In the data rows, the value 50 means zero.
Here are some points:
[67. 66. 71. 63. 43. 40. 51. 68. 51. 60. 60. 60. 70. 66.]
[48. 54. 63. 62. 50. 55. 61. 72. 59. 67. 61. 64. 67. 57.]
[47. 57. 29. 27. 40. 34. 28. 27. 30. 27. 32. 50. 48. 57.]
[57. 42. 73. 59. 75. 49. 62. 62. 54. 58. 63. 59. 34. 46.]
[47. 46. 67. 50. 61. 37. 57. 56. 57. 58. 62. 65. 47. 56.]
[62. 52. 63. 45. 48. 35. 55. 55. 62. 59. 69. 72. 44. 55.]
[46. 56. 26. 27. 53. 47. 31. 29. 23. 25. 26. 41. 44. 50.]
[28. 28. 48. 64. 79. 80. 63. 63. 47. 55. 41. 28. 32. 20.]
[31. 29. 47. 75. 83. 93. 69. 65. 50. 58. 41. 24. 23. 14.]
[61. 67. 53. 55. 34. 36. 40. 39. 40. 38. 42. 51. 76. 73.]
[50. 58. 23. 26. 46. 41. 27. 28. 29. 28. 32. 45. 43. 54.]
[43. 50. 44. 49. 49. 55. 46. 43. 48. 46. 42. 44. 56. 51.]
[59. 34. 77. 76. 52. 51. 69. 66. 69. 68. 70. 57. 46. 45.]
[44. 57. 31. 24. 43. 26. 23. 19. 25. 21. 30. 46. 51. 61.]
[25. 26. 48. 56. 68. 68. 72. 59. 64. 62. 52. 40. 29. 22.]
[57. 67. 45. 45. 30. 39. 39. 39. 45. 42. 44. 48. 67. 64.]
[67. 71. 52. 55. 24. 41. 36. 40. 42. 41. 43. 47. 73. 70.]
[51. 60. 46. 56. 42. 56. 42. 44. 43. 43. 40. 37. 68. 58.]
[33. 42. 34. 38. 41. 49. 42. 43. 46. 44. 41. 40. 56. 51.]
[47. 30. 66. 70. 52. 56. 75. 65. 75. 71. 72. 56. 42. 38.]
[57. 62. 43. 46. 30. 43. 41. 42. 48. 44. 45. 47. 63. 60.]
[56. 60. 44. 48. 36. 46. 41. 45. 48. 46. 47. 48. 62. 57.]
[58. 64. 33. 34. 43. 39. 30. 28. 26. 25. 32. 46. 49. 61.]
[52. 32. 67. 71. 56. 60. 68. 66. 69. 69. 68. 51. 44. 38.]
[77. 65. 72. 70. 63. 53. 55. 72. 44. 58. 62. 66. 55. 56.]
[54. 58. 37. 45. 32. 56. 42. 46. 45. 45. 43. 43. 62. 52.]
[50. 45. 62. 49. 55. 39. 59. 54. 66. 62. 68. 65. 45. 56.]
[36. 42. 39. 43. 42. 53. 44. 46. 48. 46. 43. 38. 53. 47.]
[30. 33. 41. 54. 58. 66. 56. 55. 49. 53. 41. 28. 44. 34.]
[50. 57. 52. 61. 39. 55. 47. 49. 45. 47. 42. 35. 66. 53.]
[44. 52. 29. 28. 48. 47. 29. 32. 25. 27. 27. 41. 40. 47.]
[19. 26. 39. 50. 60. 60. 58. 50. 55. 52. 45. 44. 43. 37.]
[54. 55. 71. 67. 59. 51. 59. 73. 52. 64. 59. 55. 62. 57.]
[63. 69. 56. 66. 36. 50. 39. 43. 40. 42. 41. 34. 68. 61.]
[71. 68. 66. 57. 41. 41. 49. 62. 51. 57. 62. 66. 65. 65.]
[15. 29. 45. 73. 66. 86. 67. 61. 55. 59. 39. 21. 51. 29.]
[32. 40. 46. 61. 66. 68. 57. 52. 51. 51. 41. 37. 47. 38.]
[19. 33. 47. 71. 64. 81. 70. 61. 54. 58. 41. 25. 52. 29.]
[58. 61. 43. 47. 30. 45. 41. 42. 50. 46. 46. 49. 64. 59.]
[43. 53. 30. 32. 53. 49. 31. 33. 23. 27. 27. 36. 44. 49.]
[71. 65. 65. 55. 36. 40. 52. 62. 57. 60. 65. 70. 66. 65.]
[57. 45. 61. 46. 51. 43. 58. 59. 62. 61. 68. 67. 41. 51.]
[46. 53. 28. 22. 44. 37. 29. 24. 29. 25. 32. 51. 44. 56.]
[20. 13. 51. 83. 99. 99. 85. 76. 53. 64. 40. 8. 6. 0.]
[51. 45. 66. 48. 54. 35. 58. 54. 64. 60. 67. 70. 46. 58.]
[33. 41. 40. 37. 40. 44. 45. 39. 52. 45. 47. 57. 55. 56.]
[58. 55. 73. 65. 58. 52. 58. 72. 52. 63. 61. 57. 59. 53.]
[48. 14. 68. 59. 53. 52. 82. 63. 86. 75. 77. 52. 22. 27.]
[60. 67. 49. 52. 33. 43. 42. 42. 44. 42. 44. 45. 67. 62.]
[58. 60. 72. 69. 53. 42. 53. 65. 51. 58. 61. 60. 67. 65.]
[65. 75. 49. 52. 31. 34. 36. 35. 36. 35. 40. 53. 74. 73.]
[60. 54. 67. 50. 57. 34. 53. 51. 57. 55. 65. 72. 46. 60.]
[57. 50. 61. 47. 60. 41. 60. 57. 61. 60. 67. 74. 35. 50.]
[40. 38. 49. 28. 54. 36. 61. 56. 66. 62. 68. 76. 33. 46.]
[63. 67. 47. 53. 35. 46. 38. 42. 38. 39. 40. 44. 66. 64.]
[47. 53. 29. 28. 46. 43. 26. 30. 26. 26. 28. 43. 42. 51.]
[51. 25. 64. 68. 53. 62. 71. 65. 75. 71. 69. 50. 39. 36.]
[40. 33. 50. 56. 66. 66. 67. 58. 62. 61. 53. 41. 28. 24.]
[31. 42. 20. 34. 63. 59. 39. 38. 27. 32. 25. 30. 38. 38.]
[57. 54. 64. 49. 56. 31. 51. 53. 52. 52. 63. 69. 50. 63.]
[54. 62. 51. 61. 40. 52. 43. 46. 43. 44. 41. 35. 68. 59.]
[34. 33. 42. 65. 73. 91. 70. 66. 55. 61. 43. 25. 32. 13.]
[64. 70. 55. 59. 32. 41. 40. 37. 44. 39. 45. 46. 80. 73.]
[60. 54. 62. 47. 59. 35. 51. 52. 52. 52. 62. 69. 46. 61.]
[34. 43. 29. 28. 64. 55. 42. 37. 29. 31. 27. 40. 31. 38.]
[46. 55. 33. 30. 55. 50. 32. 30. 25. 26. 29. 41. 46. 55.]
[65. 63. 42. 46. 36. 51. 42. 46. 49. 47. 47. 49. 55. 51.]
[59. 57. 42. 48. 38. 62. 47. 51. 49. 50. 44. 41. 51. 43.]
[51. 56. 43. 50. 36. 51. 46. 44. 52. 49. 44. 44. 59. 52.]
[54. 62. 32. 33. 48. 44. 24. 24. 23. 23. 29. 41. 50. 59.]
[47. 43. 67. 61. 71. 47. 71. 71. 64. 69. 71. 70. 39. 43.]
[45. 29. 65. 71. 53. 58. 70. 63. 72. 69. 68. 52. 48. 41.]
Then 16 other points, each followed by its number:
[48. 44. 58. 42. 55. 39. 57. 55. 61. 59. 65. 69. 38. 51.] 0
[35. 48. 63. 61. 50. 49. 64. 70. 62. 67. 61. 65. 69. 57.] 1
[38. 27. 61. 64. 52. 59. 73. 65. 75. 71. 68. 49. 45. 37.] 2
[33. 40. 45. 57. 59. 66. 57. 52. 52. 51. 42. 37. 49. 39.] 3
[53. 30. 64. 69. 55. 62. 72. 66. 70. 69. 69. 53. 43. 39.] 4
[57. 52. 66. 43. 45. 24. 51. 52. 61. 56. 69. 72. 52. 68.] 5
[53. 49. 53. 63. 69. 67. 52. 51. 39. 45. 38. 37. 44. 40.] 6
[40. 38. 32. 27. 56. 48. 40. 35. 44. 39. 41. 45. 31. 42.] 7
[35. 35. 49. 47. 52. 45. 57. 47. 59. 53. 54. 55. 39. 44.] 8
[66. 65. 65. 58. 40. 40. 50. 65. 56. 61. 64. 65. 70. 66.] 9
[28. 38. 23. 26. 65. 57. 37. 34. 32. 32. 30. 44. 34. 43.] 10
[63. 43. 73. 60. 84. 57. 62. 68. 51. 60. 61. 57. 26. 37.] 11
[25. 26. 45. 72. 84. 94. 73. 65. 53. 60. 42. 26. 29. 11.] 12
[61. 52. 68. 49. 50. 33. 55. 53. 60. 56. 63. 67. 48. 63.] 13
[56. 61. 43. 47. 32. 46. 42. 43. 48. 45. 45. 45. 62. 57.] 14
[54. 61. 41. 45. 32. 44. 43. 41. 50. 45. 46. 48. 62. 59.] 15
Which of these numbered points is nearest to each point below, ignoring the 2 directions in which the first points spread most? Its number follows each.
[53. 48. 66. 47. 51. 28. 53. 52. 62. 58. 69. 73. 49. 61.] > 5
[58. 54. 69. 69. 63. 57. 62. 73. 52. 64. 61. 63. 54. 52.] > 12
[40. 50. 65. 61. 51. 52. 63. 71. 63. 68. 61. 59. 69. 58.] > 1
[53. 45. 63. 47. 52. 35. 59. 55. 65. 60. 67. 66. 44. 55.] > 5
[68. 49. 75. 62. 76. 52. 58. 61. 50. 56. 63. 60. 31. 44.] > 11
[33. 42. 58. 62. 56. 61. 69. 76. 60. 69. 61. 59. 57. 42.] > 1
[47. 29. 67. 65. 51. 57. 70. 66. 76. 71. 69. 50. 48. 43.] > 2
[47. 45. 33. 27. 51. 42. 38. 34. 43. 38. 41. 49. 34. 47.] > 7
[60. 61. 60. 56. 40. 46. 51. 66. 53. 60. 61. 67. 70. 65.] > 9
[65. 66. 40. 44. 29. 49. 36. 43. 42. 42. 43. 46. 65. 59.] > 14
[33. 42. 44. 53. 58. 60. 54. 49. 50. 49. 42. 41. 50. 45.] > 3
[23. 35. 24. 23. 63. 53. 38. 30. 35. 32. 33. 45. 36. 45.] > 10
[72. 71. 47. 52. 36. 49. 40. 44. 42. 43. 44. 45. 65. 61.] > 12
[37. 55. 29. 26. 41. 32. 32. 22. 31. 26. 33. 56. 52. 63.] > 8
[40. 45. 43. 53. 55. 61. 49. 47. 50. 48. 43. 43. 52. 47.] > 3
[22. 34. 47. 72. 66. 82. 72. 61. 53. 57. 42. 23. 50. 31.] > 3
[60. 45. 70. 56. 73. 48. 58. 58. 55. 57. 62. 61. 35. 49.] > 11
[31. 36. 31. 41. 47. 61. 48. 49. 47. 48. 43. 36. 48. 41.] > 2
[65. 53. 64. 49. 64. 45. 56. 59. 53. 57. 63. 65. 38. 50.] > 11
[56. 62. 29. 33. 53. 44. 26. 29. 18. 22. 26. 43. 46. 56.] > 11
[62. 68. 45. 47. 25. 41. 35. 40. 40. 40. 41. 46. 70. 66.] > 14
[43. 26. 67. 72. 55. 57. 74. 67. 77. 73. 71. 52. 45. 40.] > 2
Now 16 new points, numbered from 0 again:
[39. 51. 26. 24. 50. 43. 31. 29. 32. 30. 33. 48. 44. 55.] 0
[45. 55. 41. 48. 39. 48. 45. 43. 52. 48. 46. 47. 59. 55.] 1
[39. 47. 34. 38. 60. 58. 39. 39. 27. 32. 29. 29. 39. 41.] 2
[60. 63. 65. 54. 38. 37. 48. 61. 54. 58. 63. 68. 70. 70.] 3
[55. 35. 64. 60. 48. 49. 68. 58. 74. 66. 71. 49. 40. 42.] 4
[38. 46. 69. 66. 56. 56. 61. 72. 61. 67. 62. 56. 61. 49.] 5
[18. 36. 25. 13. 52. 41. 33. 25. 35. 29. 31. 46. 43. 51.] 6
[51. 58. 47. 58. 41. 55. 41. 43. 41. 42. 39. 39. 68. 61.] 7
[43. 52. 48. 63. 48. 62. 49. 49. 46. 47. 41. 36. 67. 55.] 8
[75. 77. 47. 49. 33. 43. 36. 40. 40. 40. 44. 52. 66. 64.] 9
[61. 39. 69. 45. 54. 32. 62. 60. 72. 67. 75. 68. 30. 46.] 10
[55. 58. 43. 48. 32. 50. 41. 46. 48. 46. 44. 40. 61. 55.] 11
[51. 56. 67. 66. 51. 48. 57. 66. 58. 63. 63. 60. 65. 59.] 12
[39. 48. 41. 51. 43. 56. 50. 47. 55. 51. 45. 41. 59. 52.] 13
[46. 32. 63. 69. 52. 58. 69. 65. 79. 74. 73. 52. 42. 38.] 14
[44. 42. 53. 32. 51. 38. 55. 55. 68. 62. 67. 66. 40. 51.] 15
Which of these numbered points is nearest to each point below, ignoring the 2 directions in which the first points spread most? Its number follows each.
[46. 45. 55. 39. 54. 32. 58. 54. 65. 61. 69. 76. 37. 50.] > 15
[68. 71. 47. 48. 26. 32. 38. 33. 45. 38. 47. 61. 70. 68.] > 1
[54. 45. 39. 28. 54. 48. 40. 35. 42. 38. 40. 45. 25. 38.] > 10
[46. 40. 51. 38. 58. 47. 60. 61. 65. 64. 64. 64. 31. 40.] > 15
[47. 43. 56. 41. 55. 38. 60. 55. 66. 61. 67. 71. 33. 46.] > 15
[62. 34. 70. 52. 77. 55. 70. 75. 70. 74. 75. 61. 14. 26.] > 10
[87. 82. 46. 50. 31. 42. 32. 35. 32. 33. 40. 52. 70. 70.] > 9
[33. 16. 57. 51. 46. 53. 72. 60. 82. 73. 71. 54. 39. 37.] > 15
[16. 19. 65. 79. 91. 84. 82. 91. 68. 81. 62. 50. 36. 18.] > 5
[41. 38. 33. 30. 63. 53. 46. 41. 43. 42. 41. 43. 22. 33.] > 10
[52. 54. 41. 45. 39. 47. 40. 43. 48. 45. 45. 48. 62. 57.] > 1
[48. 26. 59. 67. 51. 63. 74. 67. 78. 73. 72. 54. 39. 34.] > 14
[40. 51. 27. 23. 49. 43. 33. 32. 33. 32. 32. 48. 44. 54.] > 0
[45. 50. 58. 56. 49. 57. 59. 71. 58. 65. 60. 59. 61. 50.] > 3
[64. 65. 40. 45. 29. 47. 41. 44. 49. 46. 46. 50. 60. 56.] > 11
[58. 52. 51. 53. 45. 51. 50. 46. 60. 53. 54. 48. 48. 47.] > 14
[38. 51. 30. 26. 51. 42. 35. 28. 33. 29. 32. 48. 42. 52.] > 0
[40. 51. 30. 28. 52. 39. 30. 25. 29. 26. 32. 48. 44. 55.] > 0
[59. 68. 42. 46. 24. 40. 30. 38. 40. 38. 40. 47. 72. 68.] > 11
[12. 22. 38. 57. 64. 71. 64. 57. 52. 55. 41. 29. 44. 27.] > 13
[36. 41. 56. 82. 62. 80. 65. 61. 49. 55. 41. 16. 55. 35.] > 8
[55. 54. 54. 49. 41. 52. 55. 72. 62. 68. 66. 66. 57. 52.] > 3
